First come named moves, each a turn or a mirror, each shown by rows before and after it. For each pair of rows after them, which moves, in which order, take the first row to the second? The first pair is done for you.
Puba:
-.27,.28,-.06,.00,-.05,.11,.21,-.15,.04,.24,-.03,-.20,-.02  ->  .03,-.04,.05,-.10,-.09,-.18,.36,.06,-.05,.14,-.27,-.11,.24
-.21,.06,.21,.11,.18,-.16,.37,.03,-.03,-.16,-.07,-.22,-.15  ->  -.21,.07,.20,.11,.19,-.15,.39,.03,-.01,-.18,-.07,-.20,-.13
.12,-.27,-.03,-.32,-.11,-.42,.48,.12,.05,.04,-.08,-.20,.04  ->  -.34,.17,-.17,-.23,-.02,-.02,.29,-.22,.20,.15,.27,-.33,-.30
-.13,-.07,-.03,.01,.01,-.27,.15,.25,-.08,.06,-.25,-.10,-.16  ->  -.32,.13,-.08,.05,.04,-.10,.08,.11,-.02,.08,-.08,-.17,-.29
Zomun:
.12,-.08,-.07,-.07,-.19,.08,-.40,-.21,.12,.12,.00,.29,.05  ->  .12,-.13,-.08,-.09,-.21,.00,-.34,-.16,.14,.10,.12,.30,.09
-.03,.47,-.04,.32,.31,.34,-.07,.03,-.07,-.02,-.30,-.17,-.20  ->  -.12,.03,-.26,.00,.15,-.26,.29,.21,.00,-.06,.60,.04,-.16
-.07,-.11,-.18,-.07,.05,-.19,.36,.08,.14,.00,.14,-.13,.02  ->  -.04,.14,-.07,.10,.11,.12,.12,-.02,.08,.05,-.37,-.27,-.01
-.02,.00,.09,-.03,-.01,.02,.11,-.04,.01,.04,-.19,-.16,-.04  ->  .01,-.09,.03,-.12,-.05,-.12,.18,.02,.02,.02,-.01,-.11,-.01
Mem:
.13,.09,-.22,.10,-.20,-.14,.23,-.20,.06,.06,-.10,.12,-.01  ->  .11,.10,-.24,.08,-.17,-.18,.24,-.18,.06,.08,-.05,.07,-.03
.39,-.34,-.07,.00,.00,-.46,-.05,.24,-.20,-.09,-.28,.16,.19  ->  -.10,-.24,-.14,-.12,.14,-.57,.36,.17,-.15,-.01,-.09,-.24,-.08
-.05,.03,.02,.00,.09,-.13,.25,.12,.01,-.08,.08,-.08,-.08  ->  -.06,.12,-.05,.06,.08,.00,.06,.06,.06,-.05,.24,.02,-.13
sosap:
.02,.28,-.15,.12,.14,.19,.05,.01,-.14,-.04,.13,.30,-.29  ->  .19,.12,.03,.04,.12,.11,.18,.08,-.24,-.04,-.44,.17,-.12
-.54,.14,.18,-.10,.06,.16,-.16,-.28,.20,.24,.35,-.14,-.16  ->  -.12,.18,-.01,.50,.48,-.03,-.12,.26,-.02,-.25,.20,.08,-.15
-.09,.08,-.13,.09,.06,-.02,.03,.02,.07,.00,.22,.09,-.16  ->  .09,-.02,-.03,.13,.13,-.10,.13,.17,-.04,-.09,-.18,.03,-.01
.07,.08,.10,.09,.17,.26,-.33,.10,-.03,.17,-.33,.12,.24  ->  -.10,.12,.11,-.05,.04,.35,-.37,-.09,.06,.30,-.15,.07,.20
Now pairs of rows:
Each pair is 2 to 4 moves apart.
-.03,-.05,.18,.09,.13,.27,.11,.02,-.03,-.10,-.27,-.39,-.36  ->  .16,-.13,.22,.09,.07,.26,.05,.10,-.06,-.17,-.42,-.27,-.24  Mem then Mem then Mem then Mem
.14,-.12,.13,-.04,-.02,-.08,-.03,-.28,.09,.06,-.26,.11,-.01  ->  -.05,-.15,.04,-.11,.03,-.22,.18,-.26,.13,.06,.05,.04,-.14  sosap then Puba then Mem then Mem
.30,-.17,-.15,.15,.07,.20,-.10,.05,-.09,-.38,-.38,.20,.20  ->  -.17,-.23,-.12,-.40,-.27,.24,-.03,-.40,.13,.01,.15,.03,.10  sosap then Zomun then Puba
.15,.06,.22,-.06,-.23,.13,-.16,.02,.00,-.02,-.31,-.05,-.02  ->  .00,-.02,.22,-.17,-.16,-.06,.11,.06,.02,-.01,-.31,-.23,-.08  Mem then Mem then Puba
.15,-.20,.23,-.37,-.29,.08,-.04,-.12,-.01,.27,-.24,.04,.22  ->  .09,.07,-.23,.20,.07,.05,-.12,.17,.01,-.12,.51,.33,-.06  Puba then Zomun then sosap
.40,-.37,.16,.15,.14,-.16,.17,.39,-.21,-.23,-.17,.19,.12  ->  .07,-.23,.22,-.32,-.37,.27,-.25,-.29,.06,.24,.18,.20,.09  sosap then Mem then Mem then Mem
-.10,.19,-.09,-.06,-.04,.26,-.10,-.22,-.12,.16,.24,-.10,-.28  ->  .19,.07,-.15,.24,.23,-.06,.16,.19,-.28,-.18,-.04,-.07,-.20  Zomun then sosap then Mem then Mem
-.26,-.02,-.15,-.32,-.03,.06,-.11,-.19,.03,.16,.34,.11,-.01  ->  .18,-.17,-.17,.05,.20,-.20,.02,.27,-.14,-.19,.04,.31,.12  Puba then sosap then Puba then sosap
-.20,-.21,-.07,-.21,-.05,-.20,.27,.00,.04,.03,.14,-.20,.14  ->  -.06,.04,.03,.07,.10,.11,.05,.01,-.07,-.05,-.43,-.27,.13  Zomun then sosap then sosap then sosap
.02,-.05,-.09,-.06,-.13,-.17,.16,.12,.03,-.10,.21,.02,-.05  ->  .00,-.08,.04,-.17,-.17,-.14,.18,.05,.00,-.01,-.08,-.13,.00  Puba then sosap then sosap
-.12,-.25,.19,-.37,-.10,-.16,.22,-.04,.04,.14,-.13,-.26,.10  ->  -.10,.28,-.05,.32,.26,.27,-.23,-.02,-.01,-.09,-.14,-.11,-.13  sosap then Zomun then sosap
-.20,.28,.13,.06,.12,.58,-.36,-.28,.18,.24,-.15,-.21,-.26  ->  .22,.06,.01,.07,-.14,.49,-.62,-.16,.19,.12,.20,.33,.01  Puba then Zomun then Puba then Mem
.21,-.51,.17,-.50,-.31,-.43,.14,.06,-.03,.12,-.17,.14,.29  ->  .28,-.48,.19,-.47,-.32,-.38,.12,.07,-.07,.12,-.33,.13,.32  Puba then Zomun then Puba
.18,-.23,.02,.21,-.04,-.07,-.12,.20,-.09,-.20,-.20,.04,.04  ->  -.32,-.11,-.05,-.07,-.14,.02,-.02,-.11,.07,.04,.25,-.15,-.19  Zomun then Mem then sosap then Mem
-.45,.13,.03,-.25,.02,.26,-.07,-.31,.08,.06,.18,-.13,-.22  ->  .20,-.31,.00,-.23,-.15,-.07,-.18,.07,-.02,-.18,.23,.45,.18  Mem then Zomun then Puba then sosap
-.06,-.01,-.13,.12,.07,-.19,.18,.20,.19,-.02,.42,.00,-.04  ->  -.15,.12,.04,.17,.21,-.05,.26,.17,.11,.03,-.12,-.32,-.10  sosap then Zomun then Mem
.21,-.07,-.17,-.09,-.14,-.01,-.15,.04,.08,-.02,.48,.28,.25  ->  .22,.02,.12,.04,.14,.00,.12,.14,-.13,-.06,-.53,-.22,.25  sosap then Mem then Zomun
-.03,.26,.02,.04,.00,.42,-.26,-.29,.03,.13,-.11,-.06,-.08  ->  .18,-.05,-.21,.01,-.03,-.01,-.09,.01,.02,-.06,.52,.29,.01  Mem then sosap then sosap then Zomun
.09,-.33,.09,-.21,-.15,-.37,.20,.01,-.05,.11,-.03,-.03,.15  ->  -.27,.00,.09,-.23,-.11,.00,.04,-.30,.05,.28,.03,-.22,-.10  Puba then sosap then sosap then sosap
-.04,.08,-.14,-.13,-.21,.06,-.19,-.17,.15,.09,.55,.21,-.01  ->  -.11,-.06,-.14,-.24,-.14,-.18,.10,-.06,.13,.08,.58,.07,-.02  Puba then Mem then Mem then Mem
-.21,.31,-.20,.02,.05,.17,-.12,-.13,.02,.05,.37,-.01,-.24  ->  .21,-.25,-.02,-.24,-.09,-.39,.23,.21,-.08,-.04,.05,.11,.16  Mem then sosap then Zomun then Mem
.07,.40,.10,.31,-.10,.10,-.23,.07,-.17,-.14,-.30,.09,.07  ->  -.41,.23,.05,-.15,-.22,-.14,.15,-.08,.02,.07,.31,-.10,-.06  Mem then Zomun then sosap then Puba
-.08,-.15,-.16,.20,.17,-.06,.36,.26,.05,-.23,-.03,-.11,-.19  ->  .17,-.21,.07,.01,-.10,.16,.03,.06,.00,-.05,-.51,-.03,.10  Puba then Mem then Mem then sosap
-.24,.07,-.33,.19,.21,-.09,.11,.06,.02,-.09,.68,.12,-.20  ->  -.07,-.15,.13,-.03,.21,-.22,.43,.13,-.16,-.01,-.55,-.35,.04  Mem then sosap then Mem then Zomun
